In the data rows, zero lies at 4.5, halfway between 4 and 5.
What is the hidden score of each row? Scores go from 0 to 20, and 10 is about the middle. The score is a weighted sum of the row's numbers plus the product of two more (or one squared), each taken from its middle value.
[4 4 4 4 5 5 5 5 6 5 5 5 4 4 4 5 6 5 5 4 4 3 4 3] >> 8
[9 8 9 9 5 4 4 4 3 3 4 4 3 3 3 3 3 3 3 3 3 3 3 3] >> 14
[3 4 4 4 4 5 5 5 4 4 4 4 3 4 3 3 3 3 3 4 4 4 4 3] >> 5
[3 4 3 3 3 3 4 4 3 3 4 4 3 4 5 6 6 5 5 5 5 8 7 7] >> 4
[5 5 5 5 6 6 6 5 6 5 5 4 4 4 4 4 4 4 5 4 4 4 4 4] >> 9
[5 5 6 5 5 5 5 5 4 4 4 4 3 4 4 5 4 3 3 3 3 3 3 3] >> 8
[4 4 3 3 3 3 4 4 4 5 5 5 4 4 5 4 5 5 5 5 7 8 8 9] >> 13
[4 4 4 5 5 5 5 5 4 4 4 4 3 3 3 3 3 4 4 4 5 6 6 8] >> 10
[4 4 3 3 4 4 4 4 4 4 4 4 3 4 5 5 6 6 7 6 5 4 4 4] >> 9
[5 5 5 5 4 4 4 4 4 5 5 5 4 4 4 3 3 3 3 3 3 3 3 3] >> 8
[5 5 6 6 6 6 5 4 4 4 4 4 3 4 3 3 3 3 3 3 4 4 5 5] >> 9
[4 4 3 3 3 3 4 4 4 4 4 4 4 4 5 6 7 6 7 5 5 4 4 4] >> 9
[4 4 3 3 3 3 4 4 4 6 6 7 9 7 6 7 6 4 4 3 3 3 3 3] >> 10
[4 4 4 4 4 4 4 4 3 4 4 4 4 4 4 4 4 4 6 6 6 5 5 5] >> 11
[3 4 3 3 4 4 5 5 6 5 5 4 4 4 4 4 4 4 4 4 4 4 4 4] >> 8
[4 4 3 4 4 4 5 5 4 4 4 4 4 5 5 4 4 5 4 4 4 4 4 4] >> 10
[3 4 3 3 3 3 4 5 5 5 4 4 4 4 4 4 4 3 4 4 4 5 5 5] >> 9
[5 5 6 6 6 8 6 6 6 5 4 4 3 4 3 3 3 3 3 3 3 3 4 4] >> 9
[4 4 3 3 4 4 4 5 5 5 4 4 4 4 4 4 4 4 4 4 4 4 5 5] >> 11
[4 4 3 3 3 3 4 4 3 4 4 4 4 4 5 5 8 9 9 9 8 7 5 5] >> 13
[4 4 3 3 3 3 4 4 4 4 5 5 8 7 6 6 5 4 4 4 4 4 5 5] >> 10
[4 4 3 3 3 3 4 4 3 4 5 5 5 5 5 4 4 5 5 6 7 6 6 6] >> 12
[6 5 5 6 5 5 5 4 4 4 4 5 5 5 5 5 4 4 4 3 4 3 4 4] >> 12
[4 4 3 3 3 3 3 4 3 3 4 3 3 4 4 4 4 6 8 9 9 9 8 7] >> 9
[4 4 3 3 3 3 4 4 3 4 4 4 3 4 3 3 4 4 5 8 7 9 8 9] >> 11
[5 5 5 5 5 6 6 5 5 5 5 5 6 5 5 4 4 3 4 4 3 3 4 3] >> 8
[4 4 4 4 4 4 4 5 5 6 6 7 9 6 5 5 4 4 4 4 4 4 4 4] >> 13
[4 4 3 3 3 3 3 4 3 4 4 5 4 4 4 3 4 5 6 5 6 5 5 5] >> 12
[4 4 3 3 4 4 5 5 9 8 7 6 6 5 4 3 3 3 3 3 3 4 3 4] >> 13
[3 4 3 3 4 3 4 4 3 4 4 5 6 6 7 7 6 6 5 5 6 6 5 4] >> 11
[5 5 5 4 5 5 6 6 8 6 5 5 4 4 4 3 3 3 3 3 3 3 4 4] >> 11
[4 5 5 4 4 3 4 4 4 4 4 4 3 4 3 3 3 3 3 4 5 6 5 5] >> 7
[4 4 3 3 3 3 4 4 4 5 5 4 3 4 3 3 3 3 4 5 5 5 6 6] >> 12
[5 5 7 7 6 6 5 5 5 5 5 5 5 5 4 4 3 3 3 3 3 3 4 3] >> 11
[5 5 4 4 4 4 4 4 3 4 4 5 5 5 4 4 3 3 3 4 4 4 4 5] >> 9
[4 4 4 5 5 5 4 4 4 4 5 5 4 4 4 3 3 4 4 4 4 4 4 4] >> 8
[5 5 4 4 4 4 5 5 4 5 5 4 4 5 5 4 4 3 4 4 3 3 3 3] >> 8
[5 5 5 4 4 4 5 4 4 4 4 4 3 4 4 3 3 3 3 4 4 5 6 6] >> 9
[4 5 4 4 4 4 4 4 4 5 5 5 6 5 5 4 4 5 3 3 3 4 4 3] >> 6
[4 5 4 4 4 4 4 4 4 5 5 5 4 4 3 3 3 3 4 5 6 8 8 8] >> 8
[5 5 5 4 4 3 4 4 4 5 5 5 5 5 4 4 4 4 5 5 4 4 4 4] >> 12
[4 4 4 5 6 8 7 6 9 6 5 5 5 5 4 3 3 4 3 3 4 4 4 4] >> 9
[4 4 4 5 5 5 6 5 7 6 6 6 6 5 5 4 4 4 3 3 3 3 3 3] >> 12
[4 4 3 4 5 7 7 6 7 6 6 6 6 5 5 4 4 3 3 4 3 3 4 3] >> 8
[4 4 4 5 5 5 5 5 4 5 5 4 3 4 3 4 4 4 3 3 3 3 4 3] >> 9
[4 4 3 3 3 3 4 4 3 4 4 4 5 5 5 4 4 4 5 7 6 6 5 4] >> 9
[6 6 8 9 9 9 7 6 6 5 5 4 3 4 3 3 3 3 3 3 3 3 3 3] >> 10
[3 4 3 3 4 4 4 5 6 6 6 6 5 5 4 4 4 3 3 4 4 4 5 5] >> 11
[4 4 3 3 4 4 4 5 5 6 5 5 5 5 5 6 6 5 4 4 3 3 3 3] >> 14
[4 4 3 3 4 4 5 6 9 9 6 5 3 4 3 3 3 4 3 3 4 4 3 3] >> 15
[9 7 9 7 5 5 4 4 3 4 4 4 3 4 4 4 4 3 4 4 3 3 4 3] >> 11
[9 7 8 7 6 5 5 5 4 4 4 4 3 4 4 3 3 3 3 3 4 3 3 3] >> 10
[4 4 5 5 6 7 6 5 4 4 4 4 3 3 3 3 4 4 4 4 4 4 5 5] >> 12
[3 4 3 3 3 3 4 4 4 5 5 5 5 5 4 6 5 5 6 6 6 7 7 7] >> 11
[3 4 3 3 4 3 4 4 4 4 4 4 5 5 5 4 4 4 3 4 4 4 5 5] >> 9
[4 4 4 5 6 6 6 5 5 4 4 4 4 4 4 4 4 6 5 5 6 7 5 6] >> 8
[3 4 3 3 3 3 4 4 4 4 4 4 3 4 3 3 3 3 3 4 5 5 6 6] >> 7
[4 4 4 4 4 5 5 6 8 6 5 5 6 5 4 5 4 4 4 3 3 4 4 3] >> 7
[6 5 5 5 5 5 4 4 4 4 4 4 4 5 5 6 6 5 6 4 4 3 4 4] >> 8
[5 5 5 5 5 5 5 5 5 5 5 5 5 5 4 4 3 4 3 3 3 3 3 3] >> 10
[9 8 9 9 9 8 5 4 3 3 4 4 3 3 3 3 3 3 3 3 3 3 4 4] >> 17
[4 4 3 3 3 3 4 4 4 4 5 5 7 7 8 7 6 5 5 4 4 4 5 5] >> 15
[4 4 4 4 5 4 4 4 3 3 4 5 5 6 7 7 6 5 4 4 4 3 4 4] >> 10
[6 6 8 8 6 5 4 4 4 4 4 4 5 5 5 4 4 3 3 4 3 3 4 4] >> 15
[5 5 6 8 8 9 8 6 9 6 5 5 4 4 4 3 3 4 3 3 3 4 4 3] >> 9
[4 4 3 3 4 4 5 4 3 4 4 4 3 4 4 5 8 7 6 4 4 3 4 4] >> 5
[7 6 7 7 6 6 5 4 4 4 4 4 4 4 4 4 4 3 3 3 3 3 4 3] >> 7
[3 4 3 3 4 4 4 4 4 4 4 4 3 3 4 4 5 6 7 6 5 4 4 4] >> 10
[4 5 5 5 5 5 4 4 4 4 4 4 4 5 5 6 8 9 7 6 5 5 4 4] >> 9
[4 4 3 3 4 4 4 5 5 6 6 6 6 5 4 4 4 3 3 3 3 3 4 3] >> 9
[7 6 8 8 7 7 5 5 4 4 4 4 3 3 4 3 4 4 4 4 4 4 4 4] >> 10
[4 4 3 3 4 4 4 5 6 6 6 5 5 4 4 3 3 3 3 4 4 4 4 5] >> 16
[4 4 3 3 4 3 4 4 5 5 6 6 7 5 4 4 4 4 4 4 4 3 4 3] >> 11
[3 4 3 3 3 3 3 4 3 3 4 4 3 3 3 3 3 4 5 9 9 9 9 9] >> 13
[4 4 3 3 3 3 4 4 3 4 4 4 7 8 8 9 8 6 7 6 5 5 4 4] >> 19
[4 5 4 4 4 3 4 4 4 5 5 4 4 4 3 3 3 3 3 4 5 4 5 4] >> 9
[4 4 4 4 4 5 5 5 5 4 4 4 3 4 4 4 5 8 9 8 6 5 4 4] >> 12
[6 5 5 4 4 4 4 4 3 3 4 4 4 4 4 4 4 5 4 4 4 4 4 4] >> 11
[3 4 3 3 3 3 4 4 4 5 4 4 3 3 3 3 3 3 4 6 6 7 7 7] >> 10
[4 5 6 7 7 7 5 4 3 3 4 4 3 4 4 4 4 5 4 4 4 4 4 4] >> 8
[4 4 3 3 3 3 4 4 4 5 6 6 6 5 5 4 4 4 4 4 4 4 5 5] >> 10
[4 4 3 3 3 3 4 4 3 3 4 4 3 4 4 4 4 5 5 6 9 9 9 9] >> 11
[4 4 3 3 3 3 4 4 3 3 4 4 3 4 5 6 6 5 5 6 5 6 5 4] >> 4
[5 5 5 6 6 6 6 5 6 4 5 5 6 6 7 5 4 4 3 3 3 3 4 3] >> 13
[3 4 3 3 3 3 3 4 3 3 4 4 4 5 5 8 9 9 9 5 4 4 4 3] >> 5
[4 4 4 4 4 5 5 5 7 6 6 5 4 4 3 3 3 3 4 5 4 4 4 4] >> 14
[4 4 3 3 4 3 4 4 4 4 5 6 8 6 5 4 4 4 3 3 5 5 5 6] >> 11
[3 4 3 3 3 3 3 4 3 3 4 4 3 4 3 3 4 4 6 8 9 8 9 9] >> 14
[4 4 3 3 4 4 5 5 7 6 5 4 3 4 3 3 3 3 4 4 5 5 5 5] >> 9
[3 4 3 3 3 3 4 5 6 6 6 5 4 4 3 4 3 3 3 4 4 4 5 6] >> 16
[5 5 4 4 4 4 4 4 3 4 4 4 4 5 6 6 4 4 3 3 4 3 4 3] >> 6
[4 5 5 5 4 4 4 4 3 4 4 4 5 5 6 9 9 6 5 4 4 3 4 4] >> 9
[6 5 5 4 4 5 4 5 5 5 5 5 4 4 4 4 4 3 4 4 4 4 4 4] >> 9
[4 4 4 5 5 5 5 4 4 4 4 4 3 3 3 3 3 4 3 4 5 6 6 7] >> 11
[5 5 5 5 5 5 5 5 5 5 5 5 4 5 4 4 4 3 4 4 3 3 4 3] >> 9
[5 5 7 8 7 8 6 5 4 4 4 4 4 4 4 5 5 5 5 4 4 4 4 4] >> 10
[6 5 6 6 6 6 5 5 6 5 5 5 6 5 5 5 4 4 4 4 3 3 4 3] >> 14
[4 4 3 4 4 4 5 5 5 5 4 4 4 5 6 6 6 5 4 4 3 3 3 3] >> 9
[7 6 9 8 5 4 4 4 3 3 4 4 3 4 4 4 5 4 4 4 3 3 4 3] >> 14
[3 4 3 3 3 3 4 4 3 3 4 4 3 4 5 7 9 8 9 9 9 9 9 9] >> 16
[4 4 3 3 3 3 3 4 3 4 5 5 9 7 6 4 4 4 4 4 4 5 5 5] >> 10
[3 4 3 3 3 3 4 4 3 4 4 4 5 5 6 5 5 5 5 6 5 4 4 3] >> 9
[5 5 5 5 5 4 4 4 3 4 4 4 4 4 4 4 4 4 4 4 4 4 4 3] >> 7
[3 4 3 3 4 6 6 5 4 4 4 4 3 4 3 3 3 3 3 3 3 3 4 5] >> 7
[4 4 3 3 3 3 4 4 4 4 4 4 3 4 3 3 3 3 4 5 5 6 7 8] >> 10
[5 5 5 5 6 5 5 5 5 5 5 5 5 4 4 3 3 3 3 3 3 3 3 4] >> 11
[4 4 4 4 5 4 5 5 5 4 5 5 6 6 6 6 5 5 4 4 4 4 4 4] >> 10
[4 4 4 4 4 4 5 5 6 5 5 4 3 4 4 3 3 4 4 4 4 4 4 4] >> 10
[4 5 5 6 7 7 5 5 4 4 4 4 3 4 3 3 3 3 3 4 5 6 6 7] >> 9
[5 5 5 5 4 4 4 4 4 5 5 6 8 6 6 6 5 4 4 4 3 3 4 3] >> 11
[4 4 3 4 4 4 4 5 5 5 5 5 5 6 6 9 9 9 8 7 5 5 5 4] >> 11
[4 4 4 4 4 4 4 4 3 3 4 4 3 3 3 3 3 3 4 4 6 7 9 9] >> 7
[3 4 3 3 3 3 3 4 3 4 4 5 8 7 8 9 9 7 7 6 5 4 4 4] >> 18
[6 5 5 4 4 4 4 4 3 4 4 4 4 4 5 4 5 6 6 6 6 6 6 6] >> 11
[4 4 5 5 4 4 4 4 3 3 4 4 3 4 3 4 4 4 4 4 5 5 5 6] >> 10
[4 4 3 3 3 3 4 4 3 4 4 4 3 4 4 3 3 4 5 5 5 5 5 5] >> 8
[3 4 3 3 3 4 4 5 5 5 5 5 4 4 4 3 3 3 4 4 4 5 6 7] >> 10
[3 4 4 4 4 5 6 6 8 7 6 5 5 4 3 3 3 3 3 3 3 3 4 3] >> 10
[5 5 5 4 4 4 4 5 5 6 6 6 7 6 5 4 4 3 3 3 3 3 4 4] >> 11
[5 5 5 4 5 5 5 4 4 4 4 4 3 4 3 3 3 3 4 4 4 4 5 5] >> 12
[6 6 8 8 6 5 4 4 3 3 4 4 3 4 3 3 4 3 4 4 4 4 4 4] >> 16
[4 4 4 4 5 6 7 6 8 6 5 5 4 4 4 4 4 4 3 3 4 3 4 4] >> 10
[7 6 6 5 4 4 4 4 3 3 4 4 3 4 5 4 4 4 3 3 3 3 4 3] >> 4
[4 5 5 5 5 5 5 4 4 4 4 4 4 4 4 4 5 5 5 5 6 7 7 8] >> 10
[3 4 3 3 3 3 3 4 3 3 4 4 4 5 5 6 7 6 4 3 4 4 5 5] >> 5
